(in the rows, 128 means zero)
One turn moves every row onto another: examples first, then more rows asked
z663: [145 127 147 100 115 130 105 182 162 118 108 134 135 144 107 123 101]
z339: [143 114 143 125 115 142 125 167 181  91 111 130 115 130  92 132 153]
z144: [132 111 158 101  79 146 122 168 157  99 117 154 119 160 111 145 141]
z269: [139 106 145 115 107 141 136 167 174  86 111 141 113 136  93 139 153]
z611: [131 102 149 131 113 106 119 148 140 133 129 124  91 148 124 138 128]
z284: [140 129 147 101 116 135  98 182 160 117 114 139 142 139 116 126 105]
z735: [138 108 164 102  83 154 122 164 152 102 123 152 123 154 118 146 142]
z163: [103 140 137 107 107 142 123 136 148 103 111 152 124 157 124 114 134]
z278: [135 100 140 129 111 110 124 140 143 132 126 122  95 149 122 140 128]
z549: [133  99 149 128 108 109 122 144 137 131 131 128  93 152 125 141 128]
z584: [146 129 130 113 129 140 120 141 169 104 106 131 135 134  94 121 120]
z954: [134 112 157  98  87 153 118 167 153 102 122 160 135 148 119 147 132]
z501: [135  99 141 129 110 109 125 143 143 132 127 122  93 148 122 141 129]
z341: [134  99 147 130 112 107 122 144 143 130 131 125  92 147 122 140 128]
z20: [147 127 131 109 133 139 122 133 164 109 111 130 138 135 102 124 118]
z490: [135 115 138 122 111 134 129 167 180  86 110 133 106 138  93 136 157]
z675: [113 130 149 124 119 135 105 195 168 106 115 138 114 131 122 115 147]
z103: [109 135 143 113 105 154 124 136 147 103 112 153 126 150 123 117 142]
z897: [143 130 126 105 124 131 122 136 167 103 106 134 137 143  97 127 113]
z945: [112 137 152 124 113 140 102 189 162 110 113 132 111 140 121 107 141]
z877: [132 102 141 128 109 109 119 150 141 136 125 120  92 150 126 139 124]
z731: [135 128 127 111 133 138 122 139 167 102 111 140 141 128 105 124 124]
z383: [148 126 157 104 109 137  96 182 157 124 116 131 134 145 118 126 107]
z749: [146 127 150 100 103 132  97 185 162 118 111 133 131 151 110 131 105]
z266: [131 101 143 129 109 109 118 150 142 135 126 120  90 149 126 138 127]
z807: [133 129 128 106 128 136 131 132 161 101 105 141 136 140 100 122 120]
z980: [ 99 137 144 109 109 144 123 153 145 104 110 155 121 151 128 108 138]
z693: [141 108 144 117 113 141 126 170 180  89 117 140 121 127  99 143 152]
z778: [135 112 160 104  83 159 124 159 153  99 119 154 127 154 110 141 141]
z738: [133 113 163  96  83 148 119 174 150 106 115 156 127 157 113 141 129]
z537: [130 102 149 128 109 108 123 140 138 132 130 128  92 149 127 139 129]
z263: [114 136 150 126 122 136 104 186 162 112 115 128 108 136 126 107 147]
z3: [102 135 142 113 111 149 120 148 151 100 116 158 127 142 131 117 146]
z12: [129 101 145 126 104 113 123 144 139 135 127 126  92 151 128 141 127]
z120: [128 101 143 128 105 112 123 143 138 133 127 126  92 153 128 139 129]
z462: [116 130 146 123 121 129 112 194 169 104 108 130 106 135 112 109 146]
z179: [109 139 143 124 117 128 106 185 166 106 108 131 106 143 119 106 143]
z350: [133 101 150 129 112 106 120 147 140 135 129 124  94 150 125 139 125]
z694: [141 131 156 105 103 142  95 185 157 121 114 133 134 147 115 122 108]
z47: [134 100 145 129 112 107 122 141 140 131 129 124  94 149 122 140 125]
z505: [107 135 144 111 113 151 123 134 144 107 117 150 125 149 131 114 142]
z827: [143 107 146 123 117 140 128 165 178  92 117 130 110 129  98 137 159]

z20 turns into z505
z339 turns into z778
Now find these:
z749 turns into z897
z738 turns into z663
z284 turns into z731

One turn moves every row onto another: examples first, then more rows asked
z359: [128 101 150 125 183 144 133 124 150 132 126 150 135 110 117]
z416: [129 123 150 166 145 154 149 120 133 141 124 123 138 110 116]
z453: [130 113 134 168 135 162 139 121 145 145 113 144 130 118 128]
z331: [118 115 135 152 145 125 131 136 114 141 107 115 123 127 113]
z601: [143 126 140 139 180 125 128 149 153 128 103 142 143 139 107]
z86: [134 122 128 149 133 119 100  97 152 143 115 127 136 114 132]
z121: [139 129 137 158 129 165 132 112 137 133 101 141 128 123 130]
z822: [136 145 148 122 167 150 116 123 127 141 139 134 137 136 100]
z935: [133 126 135 127 192 134 120 139 135 134 124 134 126 134 143]
z125: [132 141 139 117 165 122 128 129 156 144 126 119 119 151 123]
z569: [152 106 154 147 141 150 102 115 140 145  96 139 144 119 109]
z478: [141 121 120 131 187 145 119 133 133 135 123 130 150 130 146]
z210: [140 116 147 135 161 143 111 153 147 126 117  98 141 114 114]
z248: [146 115 131 124 148 133 116 103 156 157 123 156 122 138 116]
z492: [142 131 118 122 154 120 117 125 160 135 124 140 124  94 127]
z940: [142 136 154 157 138 154 142 114 130 133 108 120 130 111 114]
z316: [132 136 133 118 157 132 141 127 172 140 122 124 128 150 123]
z942: [132 127 162 122 132 143 132 116 127 154  99 135 145 134 118]
z824: [128 103 120 138 151 162 134 123 123 136 128 122 124 139 133]
z162: [137 119 137 133 171 133  90 132 159 153 110 132 153 112 138]
z483: [133 136 133 158 134 162 134 108 131 146 107 126 131 117 112]
z198: [123 148 142 131 153 124 109 110 163 121 135 136 146 132 123]
z414: [138 114 159 167 139 158 143 124 144 135 116 131 131 118 133]
z713: [146 130 131 143 170 122 127 139 153 136 101 134 157 148 112]
z257: [149 126 140 146 176 135  88 130 147 149 116 129 142 105 131]
z606: [ 99 119 126 144 130 135 125 120 131 133 107 124 124 131 124]
z421: [137 110 158 148 142 143 127 131 142 120 106 151 158 127 105]
z336: [123 116 160 124 129 147 125 124 141 146 103 157 136 110 129]
z130: [118 140 139 131 148 128 110 118 179 125 126 133 151 120 125]
z538: [130 131 127 116 167 122 114 121 159 134 118 141 108 111 135]
z836: [142 147 142 124 128 125 132 118 146 146 134 141 118 127 116]
z779: [128  99 138 152 175 149 116 140 145 135  91 125 146 114 125]
z385: [133 125 165 144 133 146 106 106 139 128 125 132 157 121 112]
z812: [130 127 156 127 172 163 139 149 136 142 120 127 135 139 121]
z976: [149 118 142 139 176 137  89 116 158 152 111 129 130 116 132]
z504: [150 138 116 136 131 121 108 135 138 120 114 128 138 133 114]
z524: [152 129 126 134 189 138 123 133 127 143 120 130 134 137 138]
z788: [134  95 126 139 148 133 109 118 159 121 118 123 147 127 149]
z617: [142 132 139 134 170 116 120 152 151 143 109 132 161 132 113]
z107: [107 104 141 154 142 140 113 134 129 145 118 120 117 115 133]
z801: [133 118 170 134 147 143 127 128 114 147 115 144 148 115 132]
z332: [124 143 132 124 149 116 107 117 164 133 119 134 162 124 126]
z137: [133 117 117 134 142 142 134 119 121 128 128 130 112 106 119]
z716: [138 106 132 125 167 144 128 102 139 141 108 146 127 107 149]
z560: [123 146 143 151 141 130 121 148 142 127 126 124 148 138 103]
z142: [138 135 135 121 154 134 130 141 169 149 129 112 135 146 117]
z829: [129 110 136 133 136 147 142 134 144 142 135 113 110 126 111]
z131: [134 135 132 122 165 133 113 125 160 134 132 138 115  94 135]

z538 turns into z162
z801 turns into z331
z788 turns into z359
Now find these:
z414 turns into z416
z478 turns into z601
z524 turns into z713
z812 turns into z560
z385 turns into z137

